In the rows, 128 means zero.
Each run below is a few steps of one of 8 hidden systems, one row a step.
Dapob, seq 1 (10 x 22):
[[177 141 101  73 161  76 181 144 122 122 158  77 156  95 120 104 128  93
  135 205 111  67]
 [167 219  79  86 136 160 108  88 159 151 127 114  98 154 106 141 165  92
  101  86 135  89]
 [101 214 106 159 134  85 169 174 104 155 129 143  91 133 162 122 137 127
  146  80 111 170]
 [169 135 190 164 101  98 123 130 184 124 179 134 121 168 117  84 126 110
  139 110 113 185]
 [137 109 171 129  87 151  89 128  88 112 113  81  77 168 166 151 106  81
  145 141 143 172]
 [102 102 140 144 136 120 162 103 152 109 139  82 130 135 162 176  72 102
  192 150  93  98]
 [105 123 136 150 132 216 142 122 190  99  93 147 120 150  97 160  83 109
  135 114 122 100]
 [131 122  98 182 114 162 140 185 104 100  82 177 135 110 124 131  66 143
  161 151 136 115]
 [159  93  99 159 152 121  57 134 154  96 136 171 177 120 115 115  87 136
  145 146 145  97]
 [103 104  90 119 136 157  50 137 102 108 109 151 170 126 168 162 138 168
  101 104 166 100]]
mirov, seq 2 (10 x 22):
[[104 107 161 138 114 123 142 118 109 124  79 148 148 118 125 126 190 181
  104 172 140 136]
 [130 118 106  93 175 128 157 190 139 102 147 120 135 106 128 105 114 101
   95 147 121 101]
 [157 132  96  86 113 125 118  64 111 157 146  91 124 111 128 152 136 128
  132 127 120  94]
 [108 196 118 142 157  99 125 129 110 154 103 142 109 141 124 122 149 119
  140 102 133 141]
 [140 150 157 129  91 134 169 150 147 128 163 124 158 147 128 109 128 150
  136  94 122 140]
 [153  95 150 131 102 103 134 124 108 135 134 127 100 107 132 101 153 130
  106 164 123 166]
 [110 113 137 116 163 112 139 134 132 124 145  98  91 126 133 130  95  77
  140 125 111 145]
 [112 134 140 126  95 173 137  93 119 139 109 104 103 146 134 164 117 124
  146 112 126 133]
 [128 146 141 167 118 149 145 151 123 116  82 159 112 132 108 119 115 126
  146 148 135 138]
 [163 104 143 128 117 158 120 142 160 106 140 133 142 133 100 111  94 110
  128 142 134 115]]
gapo, seq 3, 10 rows:
[[ 65  94 135 130 232  89  99  80 178 101  99 111 123 130 140 170 142  81
  130 174 107  93]
 [100 196 113  91 105 210 169 140 155 119 124 106 151 173 155 179 141 148
  109  53 134  85]
 [162 171  98 187  79 113 158 121  92 163  82 192 124  92  95 103 142 185
  153 149 127 139]
 [163  65 117  98 164  96 117 161 154 119 199 142 145  84  88  65 101 109
   94 139 119 125]
 [138 110 127  85 112 116  48  80  86 133 147  61 130 157 184 165 142 112
  134 116 148 125]
 [ 53 175 144 154 182  83 150 122 142 128  87 140 136 146 153 152 176 138
  138 126 116 127]
 [139 142 151 104  76 171 216 165 149 136 157 130 133 125 112 106 139 160
   94  95 114 141]
 [173  98 114 137  95 102 128  98  67 161 123 118  86  86 103 110 101 114
  159 172 121 152]
 [109 114 144 105 206  95 102 126 152 116 154  99 137 143 106 117  98  63
  147 126 125 110]
 [120 186 158 113 101 171 107 131 116 119 105  97 125 194 156 152 155 115
  127  91 157 136]]
zun, seq 4, 10 rows:
[[147 182 166 109  90 161  67 109  72 152  95 100 135 189  97 114 131 107
  152  89 187 145]
 [133 160 163 174 129  92 114 144 131  80  76 113 139 173 186 150 154 109
  163 202 131 123]
 [151 106 148 133 115 164 156 139 232  81 170 129 119 147 151 139 128 119
   95 130  96 121]
 [136  96  70 137  96 180 121 110 116 136 110 157  63  82 142 164 109 140
   97 119 113 131]
 [ 98  95 115 157 156 140  84 105 122 132 110 157 159 118  91 135  60 135
  176 107 139 109]
 [113 142 146 104 135 172  75 140 120 113  98 133 174 167 116 127 158 141
   99 103 180 108]
 [127 106 121 131 137 102 121 143 117  95 100 138 162 112 166 137 173 161
  101 193 135 105]
 [130  76 120  89 161 111 133 123 169 121 185 123 149  98 119 114 136 134
   85 130 112 109]
 [102 126  78  81 141 119 131 116  81 169 143 117 116  87 135 136 149 149
   93  91 128 124]
 [ 92 144 131 127 167  63 146 126  93 164 135 133 163 112 100  99 131 148
  157 111 126 133]]
duni, seq 5:
[[142 219  46 142 139 110 121 185 117 137 156 153 155 130 161 126 105 142
  143  56 131 106]
 [137 108 173 154 121  72  91 123 166 130 184 159 190 145 130  83 159 176
  122  99 132 160]
 [115  68 111 103 145  90  76 147  69 131 143 124 100  89 170 122 157 131
   70 139 142 162]
 [ 75  93 141 107 149  85 161  69 107 150 133  78 140 106 146 161 131 135
  162 148 102 113]
 [100 140 152  80 141 159 169  91 130 161 107 112 106 124  71 119 175 122
   89 118 130 124]
 [152 174 113 111  88 139 191 155  72 160 123 115 121 111 107 109 113 135
  150 124 133 129]
 [179 155 171 141 114 103 134 122 137 138 141 118 127 152  83  77 117  94
  162 153 129 149]
 [155 156 133 126 123 125 100 152 119 119 141 102  62 156 159 126 122  65
  121 119 129 168]
 [100 142 154 182 122 117 147 130 148 117 119 126  93 154 170 158 111 116
  164 117 104 166]
 [102  89 167 156 127 175 144 156 167  99 114 156  94 138 125 130 111 118
  104 125 120 162]]
duni, seq 6, 10 rows:
[[ 76 174 104 110 173 165 128  91 152 149 112 125 171 147  84 156 100 135
  157  63 137  65]
 [136 173 131 102 102 160 126 171 115 129 123 154 198 151 107  94 173 184
   92  87 171 113]
 [188 119 110 134 103  66 113 162  87 121 144 139 170  99 150  88 152 164
  123 182 139 126]
 [156 103 118  99 171  52  94  81 142 138 177  93 115 107 138 117 147  90
  122 160 107 120]
 [ 84 157 109  93 156 104 129  74 113 178 144  97  84 122 144 156 157 115
  114  67 112 142]
 [ 71 154 165 124 119 117 200 135  99 172 124 133 131 124  99 108 149 164
  135  83 121 167]
 [156  98 177 110  83 137 169 158  87 140 133 112 112 115  86  75 123 119
  117 156 141 170]
 [167 129 144 132 108 117 122 116  87 130 111  82  75 136 127 127  92  61
  171 178 126 144]
 [118 182 157 146 144 140 140 116 168 117 109 102  75 180 133 151 114  60
  157 123 111 139]
 [118 163 143 171  95 189 159 166 169 107 110 160  83 158 150 146 116 124
  117  89 116 165]]
mirov, seq 7 (10 x 22):
[[141 116 189 160 139 128 100 138 165  80  95 126 104 168 134 133 135  81
  136 186 130 146]
 [146 105 118 148 115 192 107 137 185  78 124 140  95 143 163 170  95 106
  111 132 117 117]
 [130  91  91 182 128 159  83  91 145 119  89 185 114 104 117 154  92 143
  141 136 123 115]
 [103 104 115 140 168 158  67 142 139 112 111 172 174 131  95 121  89 136
  131  98 160 101]
 [128 105 111 117 126 134  61 128 108 103 119 138 207 132 151 141 139 170
  122 135 168  84]
 [106 131  97 115 185  82  95 134 140 106 120 148 183 114 154 134 184 158
   94 151 137  82]
 [112 142  73  77 162 107 138 133 145 135 171 129 171 102 156 134 176 169
   77  91 122  82]
 [112 155  78  91 141  69 155 110  85 183 157 126 152  81 137 118 181 181
  106 101 118 120]
 [ 96 172 133  73 156  62 189 141  90 181 173  96 149 111 112  85 172 142
  120  86 119 144]
 [130 167 163  70  91  87 212 135  75 174 172  59 116 125 144 104 175 133
  121 111 116 163]]
Zuneb, seq 8:
[[144 147 131 125 166  78 141 152 164 121 162 136 118 121 128  90 153 106
  102 134 109 140]
 [162 137 123 100  98 107 142 108 121 159 187  99 105 119 137 112 132 118
  123 102 111 150]
 [106 132 153 144 137  73 133 103  99 162 136 114  96 129 134 123 131 114
  157 120 113 177]
 [ 94 126 189 116 123 135 162 133 137 132 146  92 120 162 129 122 119 106
  140 102 121 159]
 [136 142 172 149  76 159 153 122 115 133  98 116  89 152 124 131 122 118
  146 138 129 162]
 [129 133 151 172 130 153 127 143 149 105 105 136  94 158 120 135  72  80
  171 138 122 145]
 [136 143 131 142 101 195 103 113 143 118 109 123 127 164 121 160  75 114
  162  97 138 113]
 [110 137 116 181 118 167  82 134 118 109  73 169 141 148 135 156 105 148
  154 117 152 119]
 [122  94 115 149 132 180  85 157 156  82 110 168 170 139 137 145 102 152
  117 122 152  97]
 [145  88  75 123 116 177  79 123 118 106 100 160 154 102 142 156 128 165
   95 144 149  84]]
togi, seq 9:
[[103  92 128 125 111 181 188 179  79 116  85 135 103  93 110 131  91 128
  120 158 136 132]
 [176 137 164 141 106 133 149  92 168 119 124 104 156 151  90 120 102 109
  183 177 118  96]
 [145 176 111 115 149 167 100 179 140  92 103 128 108 163 139 131 123  77
  103 128 147 114]
 [116 163 116 170 108 120 139 138 138 110 122 134 156 146 186 166 122 158
  164 118 114 112]
 [115 102 149 165 141 125  72 119 174 111 139 165 122 149 134 129 130 129
  118 103 126 156]
 [103  69 103 123 130 147  96 135  96 115 127 130 133 106 156 157  91 140
  128 119 137 123]
 [101 104 141 115 155 114  98  61 129 140 116 107 154 130 112 148 132 131
  149 132 131 101]
 [ 95 125 114  87 173 143 124 131 129 131 109 136 145 115 106 126 160 138
   83 120 145  98]
 [144 132  98 121 125 107 145 110 121 140 123 147 164  91 118 121 162 172
  116 151 125  94]
 [169 138 102 112 152  79 111 123 130 148 155 139 127 103 103  85 155 121
  108 138 126 127]]
mavo, seq 10 (10 x 22):
[[177 148 100  77 136 189 141 200 139  84 108 135 135 124 109 106 149 104
   55 167 152  84]
 [182 157  52 172 109 119 122  97 141 123 121 140 116 106 152 165  81 122
  183 156 103  81]
 [132 149 132 148 158 106  66  91 193 140 164 158 104 153 117 114 150 112
  108  73 121 156]
 [ 91 128 124 138  88 143 125 165  82 140 130 146 142 131 173 140 133 184
  121  65 145 167]
 [110  72 175 150 133  74 135 121 113 120 120 129 151 113 128 108 141 148
  143 187 121 150]
 [125  83 117  60 155 148 127 138 121 117 150  94 124 107 126 128 134 104
   78 136 135 106]
 [123 155  99 121 117 144 147  69 106 153 100 105 134 116 118 163 117 135
  165 131 126  84]
 [130 179 142 125 157 110 145 125 170 142 139 143 143 145  85  95 151 119
  126 109 122 126]
 [170 154 116 122  82 138 138 175  97 131 148 129 135 129 144 105 122 139
  120 110 139 139]
 [152 128 130 151 126  77 106 112 105 130 126 118 103 126 150 125 129 106
  152 169 120 151]]
zun, seq 11, 10 rows:
[[132 137 128  96 104 148 130  51  96 170  97 108 154 122  78 139 148 154
  144 129 145  91]
 [121 176 109 121 200  91 114 159 128 114  97 131 139 136 117 115 135  86
  132 158 139  96]
 [174 162 116 111  93 119 148 154 146 123 179 120 171 135 154 111 150 157
  109 113 127 112]
 [147 115 113 143 127  82 108 103 120 150 140 142  78  99 139 114 157 124
  108 145 111 167]
 [ 99 108 137 122 139 113 133 142 114 137 170 103 121 130 143 128  78 109
  155  84 118 152]
 [100 155 163 129 102 145 148  97 113 154 104 117 120 154 119 136 156 145
  136 100 133 147]
 [121 138 153 152 138 128 161 159 130 108  93 135 112 133 115 116 117 104
  143 168 122 133]
 [173 130 138 115  92 167 145 125 151 115 142 106 127 138 118 124 105 115
  130 139 124 111]
 [150 140  98 144 124 136  95  93 128 129 104 127  92 124 139 153 117 107
  137 145 124 118]
 [123 136 118 156 141 138 104 139 155 110 130 145 145 146 141 142  92 123
  150 100 126 117]]
togi, seq 12, 10 rows:
[[111 135  95 124 101 185  70  91 115 122  78 149 143 136 169 186 180 185
   91 107 158 102]
 [ 77  95 105 173 206  57 122 108 156 128 118 178 148  82 123 131 131 147
  142 153 100 111]
 [153  77  95  66 134 146  80 117 133 140 190 136 181  97  96 102 125 158
   82  82 152  95]
 [132 140  87 101 141  70  94  83  34 174  88 114 130  89 126 127 178 146
  127 169 150 115]
 [109 147 139  74 186  53 185 130 147 163 183 110 154 104  96  77 176 129
   99 109 108 126]
 [183 145 109  84  57 142 161 135  84 170 147 134 104  92 111  90 189 171
   59 121 135 156]
 [169 157 130 149 116  47 188 129  88 171 136 122  71  90 107  80 125 101
  165 179  93 174]
 [174 170 166  84  85 150 180 168 126 149 192  82  94 155 100  76 101  77
  127  80 123 171]
 [146 188 174 158  46 161 177 156  71 134  77 102  65 169 153 137 125 109
  161 145 135 185]
 [120 138 204 186 113 144 198 173 195  87 130 118  85 180 135 126  76  74
  176 143  93 174]]
mavo, seq 13 (10 x 22):
[[116  94  83  67 156 185 119 155 133 117 155 121 164 108 114 139  86 127
   94  86 143  75]
 [140 155 102 152 112 127 104  56 109 154  82 149 171 121  96 143 136 169
  173 145 143  82]
 [130 167 111 112 186  74 116 156 166 126 166 156 170 129 117  86 173 139
   94 105 128 115]
 [177 128  96 107  56 120 133 131  89 144 174 115 160 108 168 126 144 185
  118 115 132 124]
 [128 128 125 122 154  37 122  83  99 167 140 111  96  98 134 113 171 123
  133 157 109 153]
 [112 134 144  58 130 117 165 128 117 154 191  62 122 138 146 128 143 112
  109  78 119 139]
 [133 165 159 116  79 132 188 103  75 169  97  89 102 131 110 126 146 127
  156 149 128 147]
 [137 167 159 117 160 103 181 171 140 121 139  97  90 143 108  92 114  59
  141 152 109 146]
 [179 152 144 121  75 192 137 149 124 112 128  91  80 165 141 139  84  76
  140 127 133 140]
 [120 165 143 188 134 142 118 128 141 110  67 140  59 161 139 149 107  73
  159 150 119 159]]
gapo, seq 14:
[[100 128 166 116 155  92 192 146 156 110 110 134 177 119 120 107 200 165
   97 186 120 107]
 [180 130 110  65  82 144 187 101 129 149 171  78 103 101 137 129 156 130
   91 142 104 109]
 [136 168  90 131 158  53 133  79  98 176 144 100 101 107 124 128 108  96
  184 130 103 124]
 [104 174 166  98 170 106 130 153 144 150 170 107 143 171  97  85 129  94
  134  56 138 153]
 [143 162 180 133  74 128 134 165  69 135 109 109  96 164 146 106 155 120
  127 130 152 193]
 [129 104 181 164 139 102 169 153 154 100 119 127  84 125 122 106 110  81
  143 194 101 168]
 [135 106 149 114 117 194 131 121 162 109 138  91  68 158 126 154  72  60
  134 114 115 136]
 [112 160 120 185 132 169  99 127 117 117  59 149  99 157 121 162  71  95
  184 125 140 125]
 [129 125 140 170 139 193 114 180 185  83  95 193 147 149  90 111  95 128
  117 117 145 118]
 [180  82  96 152  79 194  67 146 129  90 100 168 125 119 146 146 109 151
   98 154 154 117]]
Zuneb, seq 15 (10 x 22):
[[151  65 152 150 112 177 131 147 184  94 158 146 156 127  91 115  43 124
  151 123 121 122]
 [152 115  97 115 101 180  49  91  61 136  78 121 112 128 116 158 108 114
  139 135 171 110]
 [ 76 141 103 157 185 116 113 153 134  88  86 143 180 138 165 169 114 139
  156 146 135  76]
 [137 120 119 107 119 188 117 118 186 109 129 160 172 134 112 132 174 177
   64 104 139  85]
 [164 116  56 138 122 112 108 167  88 126 113 181 118  65 140 109 144 160
   85 163 135 125]
 [131  69  95  88 187  75 113 113 144 124 182 113 169  83 119 115 114 125
  120 150 113  82]
 [116 150 105  51 142 100 129  88  81 174 141  88 137 106 128 130 204 149
   84 108 137 108]
 [106 157 141 126 157  40 198 159 120 144 141 132 137 102 141  90 191 151
  109 152 105 149]
 [170 117 171  80 118  95 174 124 160 149 202  95 100 122  99  70 158 100
   90 129 102 162]
 [158 161 134 115 105  74 157 108  71 176 148  74  52 121 136 112 125  80
  160 136 107 183]]
Dapob, seq 16:
[[215 157  95 130  60 121 107 134 151 110 157 132  85 132 212 141 201 145
   64 146 113 146]
 [111  98  96 138 145  73 101  72 112 173 170 119  39  92 165 148 122 103
  126  97  85 184]
 [ 76  99 182  91 124 149 166 108 133 164 187  90 131 145  95 118  89 123
  144  41 117 164]
 [109 143 207 137  94 156 176 113  94 139  68 104 137 160  79 117 125 124
  174 159 146 141]
 [163 137 145 127 157 119 154 168 154  80 111 106 126 136 119 115 108  65
  141 212 122  98]
 [185 173  69 129 110 176 108 128 158 104 129 120 109 140 155 163  98  96
  133 127 125  82]
 [ 99 163  82 187 155 118 108 127 135 134 114 164 107 124 156 159  87 128
  168  83 113 134]
 [106  98 158 171 124 141 110 158 167 108 148 172 162 150 124 112  99 156
  134  83 131 154]
 [132  67 157 155  86 147  85 132  94 104  95 143 147 131 144 136 126 159
  129 163 156 145]
 [113  54 112 111 160 113 107 113 122 103 126 121 155  95 146 148 120 136
  119 179 126  95]]

Name the system that made each run.
seq 17 (2 x 22):
[[130  90 140 178 121 105 153 156 164 109 151 162 126 110 143 115 102 147
  138 143  98 157]
 [113  51 147 103 136 153 108 106 133 128 144 121 107 112 107 128 109 115
  100 122 130 141]]
 => mirov
seq 18 (2 x 22):
[[112 115 106 111 187 102 144 151 190 124 209 121 110 115 137 120  82  88
  120  77  89 132]
 [110 143 149 125  75 154  87  96  70 161 127 101 120 167 147 150 116 138
  158  57 153 165]]
 => gapo
seq 19, 2 rows:
[[143 135 160 101 135 115 111 133 130 124 131 106  87 145 132 106 178  92
   82 146 134 161]
 [121 122 117 129 115 107 174 133 112 126 148  92 117 115 175 156 103 123
  156 143 101 124]]
 => zun
seq 20, 2 rows:
[[115 151 178 137 111  91 133  75 123 165 133 107 134 155 116 119 154 136
  164 115 124 156]
 [108 107 157 112 136 154 158 182 122 116 125 136  95 126 122 105 138 113
   81 123 132 167]]
 => togi
seq 21 (2 x 22):
[[122  91 149 164  90 151 133  92 179 117 146 143 160 138 143 155 116 175
  145 114 110 122]
 [126  83 111 145 158 147  58 117 128 110  99 157  98 117 116 135 102 100
  113 145 142 130]]
 => togi
seq 22:
[[140 133 113 136 140 153 191 203 178  96 140 173 150 108 102 100 103 137
  106 135 114 105]
 [198 102 101 106  77 149 101 101  96 154 142 137 115  91  93 101 126 143
  107 140 142 130]]
 => zun
seq 23:
[[169 140 147 144 100 112 150 155 163 112 158 138 142 136 138  97 144 139
  117 143 119 139]
 [156 121 123 128 114 130  79 106 109 130 120 116  80 134 144 136 133  98
  120 142 135 150]]
 => Dapob
seq 24:
[[ 86 129  99  42 209  87  77 139  76 130 130  84 163 121 151 134 184 108
   80 127 164  89]
 [101 213  77  88 140  90 182 115 117 147 140  84 172 130 192 174 185 167
  131 105 113  66]]
 => mirov
seq 25:
[[117 101 155 130 159 164  81 119 166 110 121 148 149 154  81 118 102 110
  125 105 150 123]
 [124 126 109 107 106 171 101 149  88 104  87 125 149 133 163 157 153 150
   98 142 162 102]]
 => zun
seq 26:
[[118 128 116 123 171 154  56  99 179 127 142 160 180 152  82 122 108 131
  125  66 149  92]
 [117 139  99 119 122 139  77 173  74 109  89 156 157 126 173 137 183 172
   79 124 173 122]]
 => zun
seq 27 (2 x 22):
[[ 52 141 163  75 155  86 214 170  87 115 133  53 137 137 198 153 170 125
  122 143 116 123]
 [142 150 189 125  97 135 226  84 194 143 121 122  92 128  89 110 194 133
  100 166  90 145]]
 => Zuneb
seq 28 (2 x 22):
[[158 193  97 112  87 136 104  56  85 165  96  96  96 142 149 165 178 131
  129 127 139 115]
 [ 73 160 133 184 192  75 145 172 166 110 124 170 134 137 151 122 129 127
  141 109 102 147]]
 => Zuneb
seq 29, 2 rows:
[[146  72 157 166  38 170 152 119 130 115 118 152  95 114 154 142 141 180
  106 152 116 170]
 [111  58 119 140 167 149 116 139 120 105 100 138  69  97 111 141  65  71
  131 171 119 137]]
 => Zuneb
seq 30 (2 x 22):
[[ 51 217 101 162 165  72 172 121  94 175  86 151 119 120 136 142 162 160
  161  88 112 137]
 [127  97 199  88 109 127 208 169 162 136 192 123 151 121  79  60 149 149
   83 103 117 164]]
 => duni
seq 31 (2 x 22):
[[ 92  83 120 199 158  47 113 181  88 115 114 182 104  85 165 109 109 138
  142 165 115 187]
 [ 96  18 178  88 153 140 128  95 167 103 179  72 124 128 140 148  99  93
  117 136 106 127]]
 => duni
seq 32:
[[147 151 104  76 131 113 114  80 116 149 121 101 112 116 142 140 206 133
   76 146 131 105]
 [106 141  86 136 185  61 157 157 131 130 157 131 139  95 151 121 111 126
  144 128  98 112]]
 => zun
seq 33 (2 x 22):
[[ 98 132 140 128 164 104 174 119 145 132 104 136 109 106 111 121 162 128
  114 161 107 124]
 [148 119 115  93 102 157 171 125 129 151 160 115 107 106 106 120 109 125
  113 110 116 121]]
 => duni
seq 34:
[[170  90 166 149  71 123 108  85 142 130 151 121 151 135 126 119 130 158
  144 146 128 142]
 [103 107 130 114 164 139  90 116 133 113 114 111  76 138 151 156 127  76
  108 131 126 141]]
 => zun
seq 35, 2 rows:
[[156 160 124 171 149  95 121 164 175 114 130 177  97 128 129  95 144 112
  106 142 113 158]
 [135  86 112 137 116 126 114 143 144 120 187 126 104 117 168 137  83 118
  126  92 105 153]]
 => duni
seq 36:
[[202 127  95 154  63 153  99 110 125 126 127 148  85 114 148 136 125 137
  115 149 125 140]
 [110  96  87 161 184  93  93 128 152 116 143 160 119 101 143 135  91 116
  138 123 106 124]]
 => gapo
seq 37:
[[167 126 114  97 131 150  84 136 161 109 166 118 141 147 133 122 119 109
  101 108 139 110]
 [124 150 104 152 120 108  82 116 102 130 103 143 119 136 176 156 151 145
  130 125 138 136]]
 => gapo
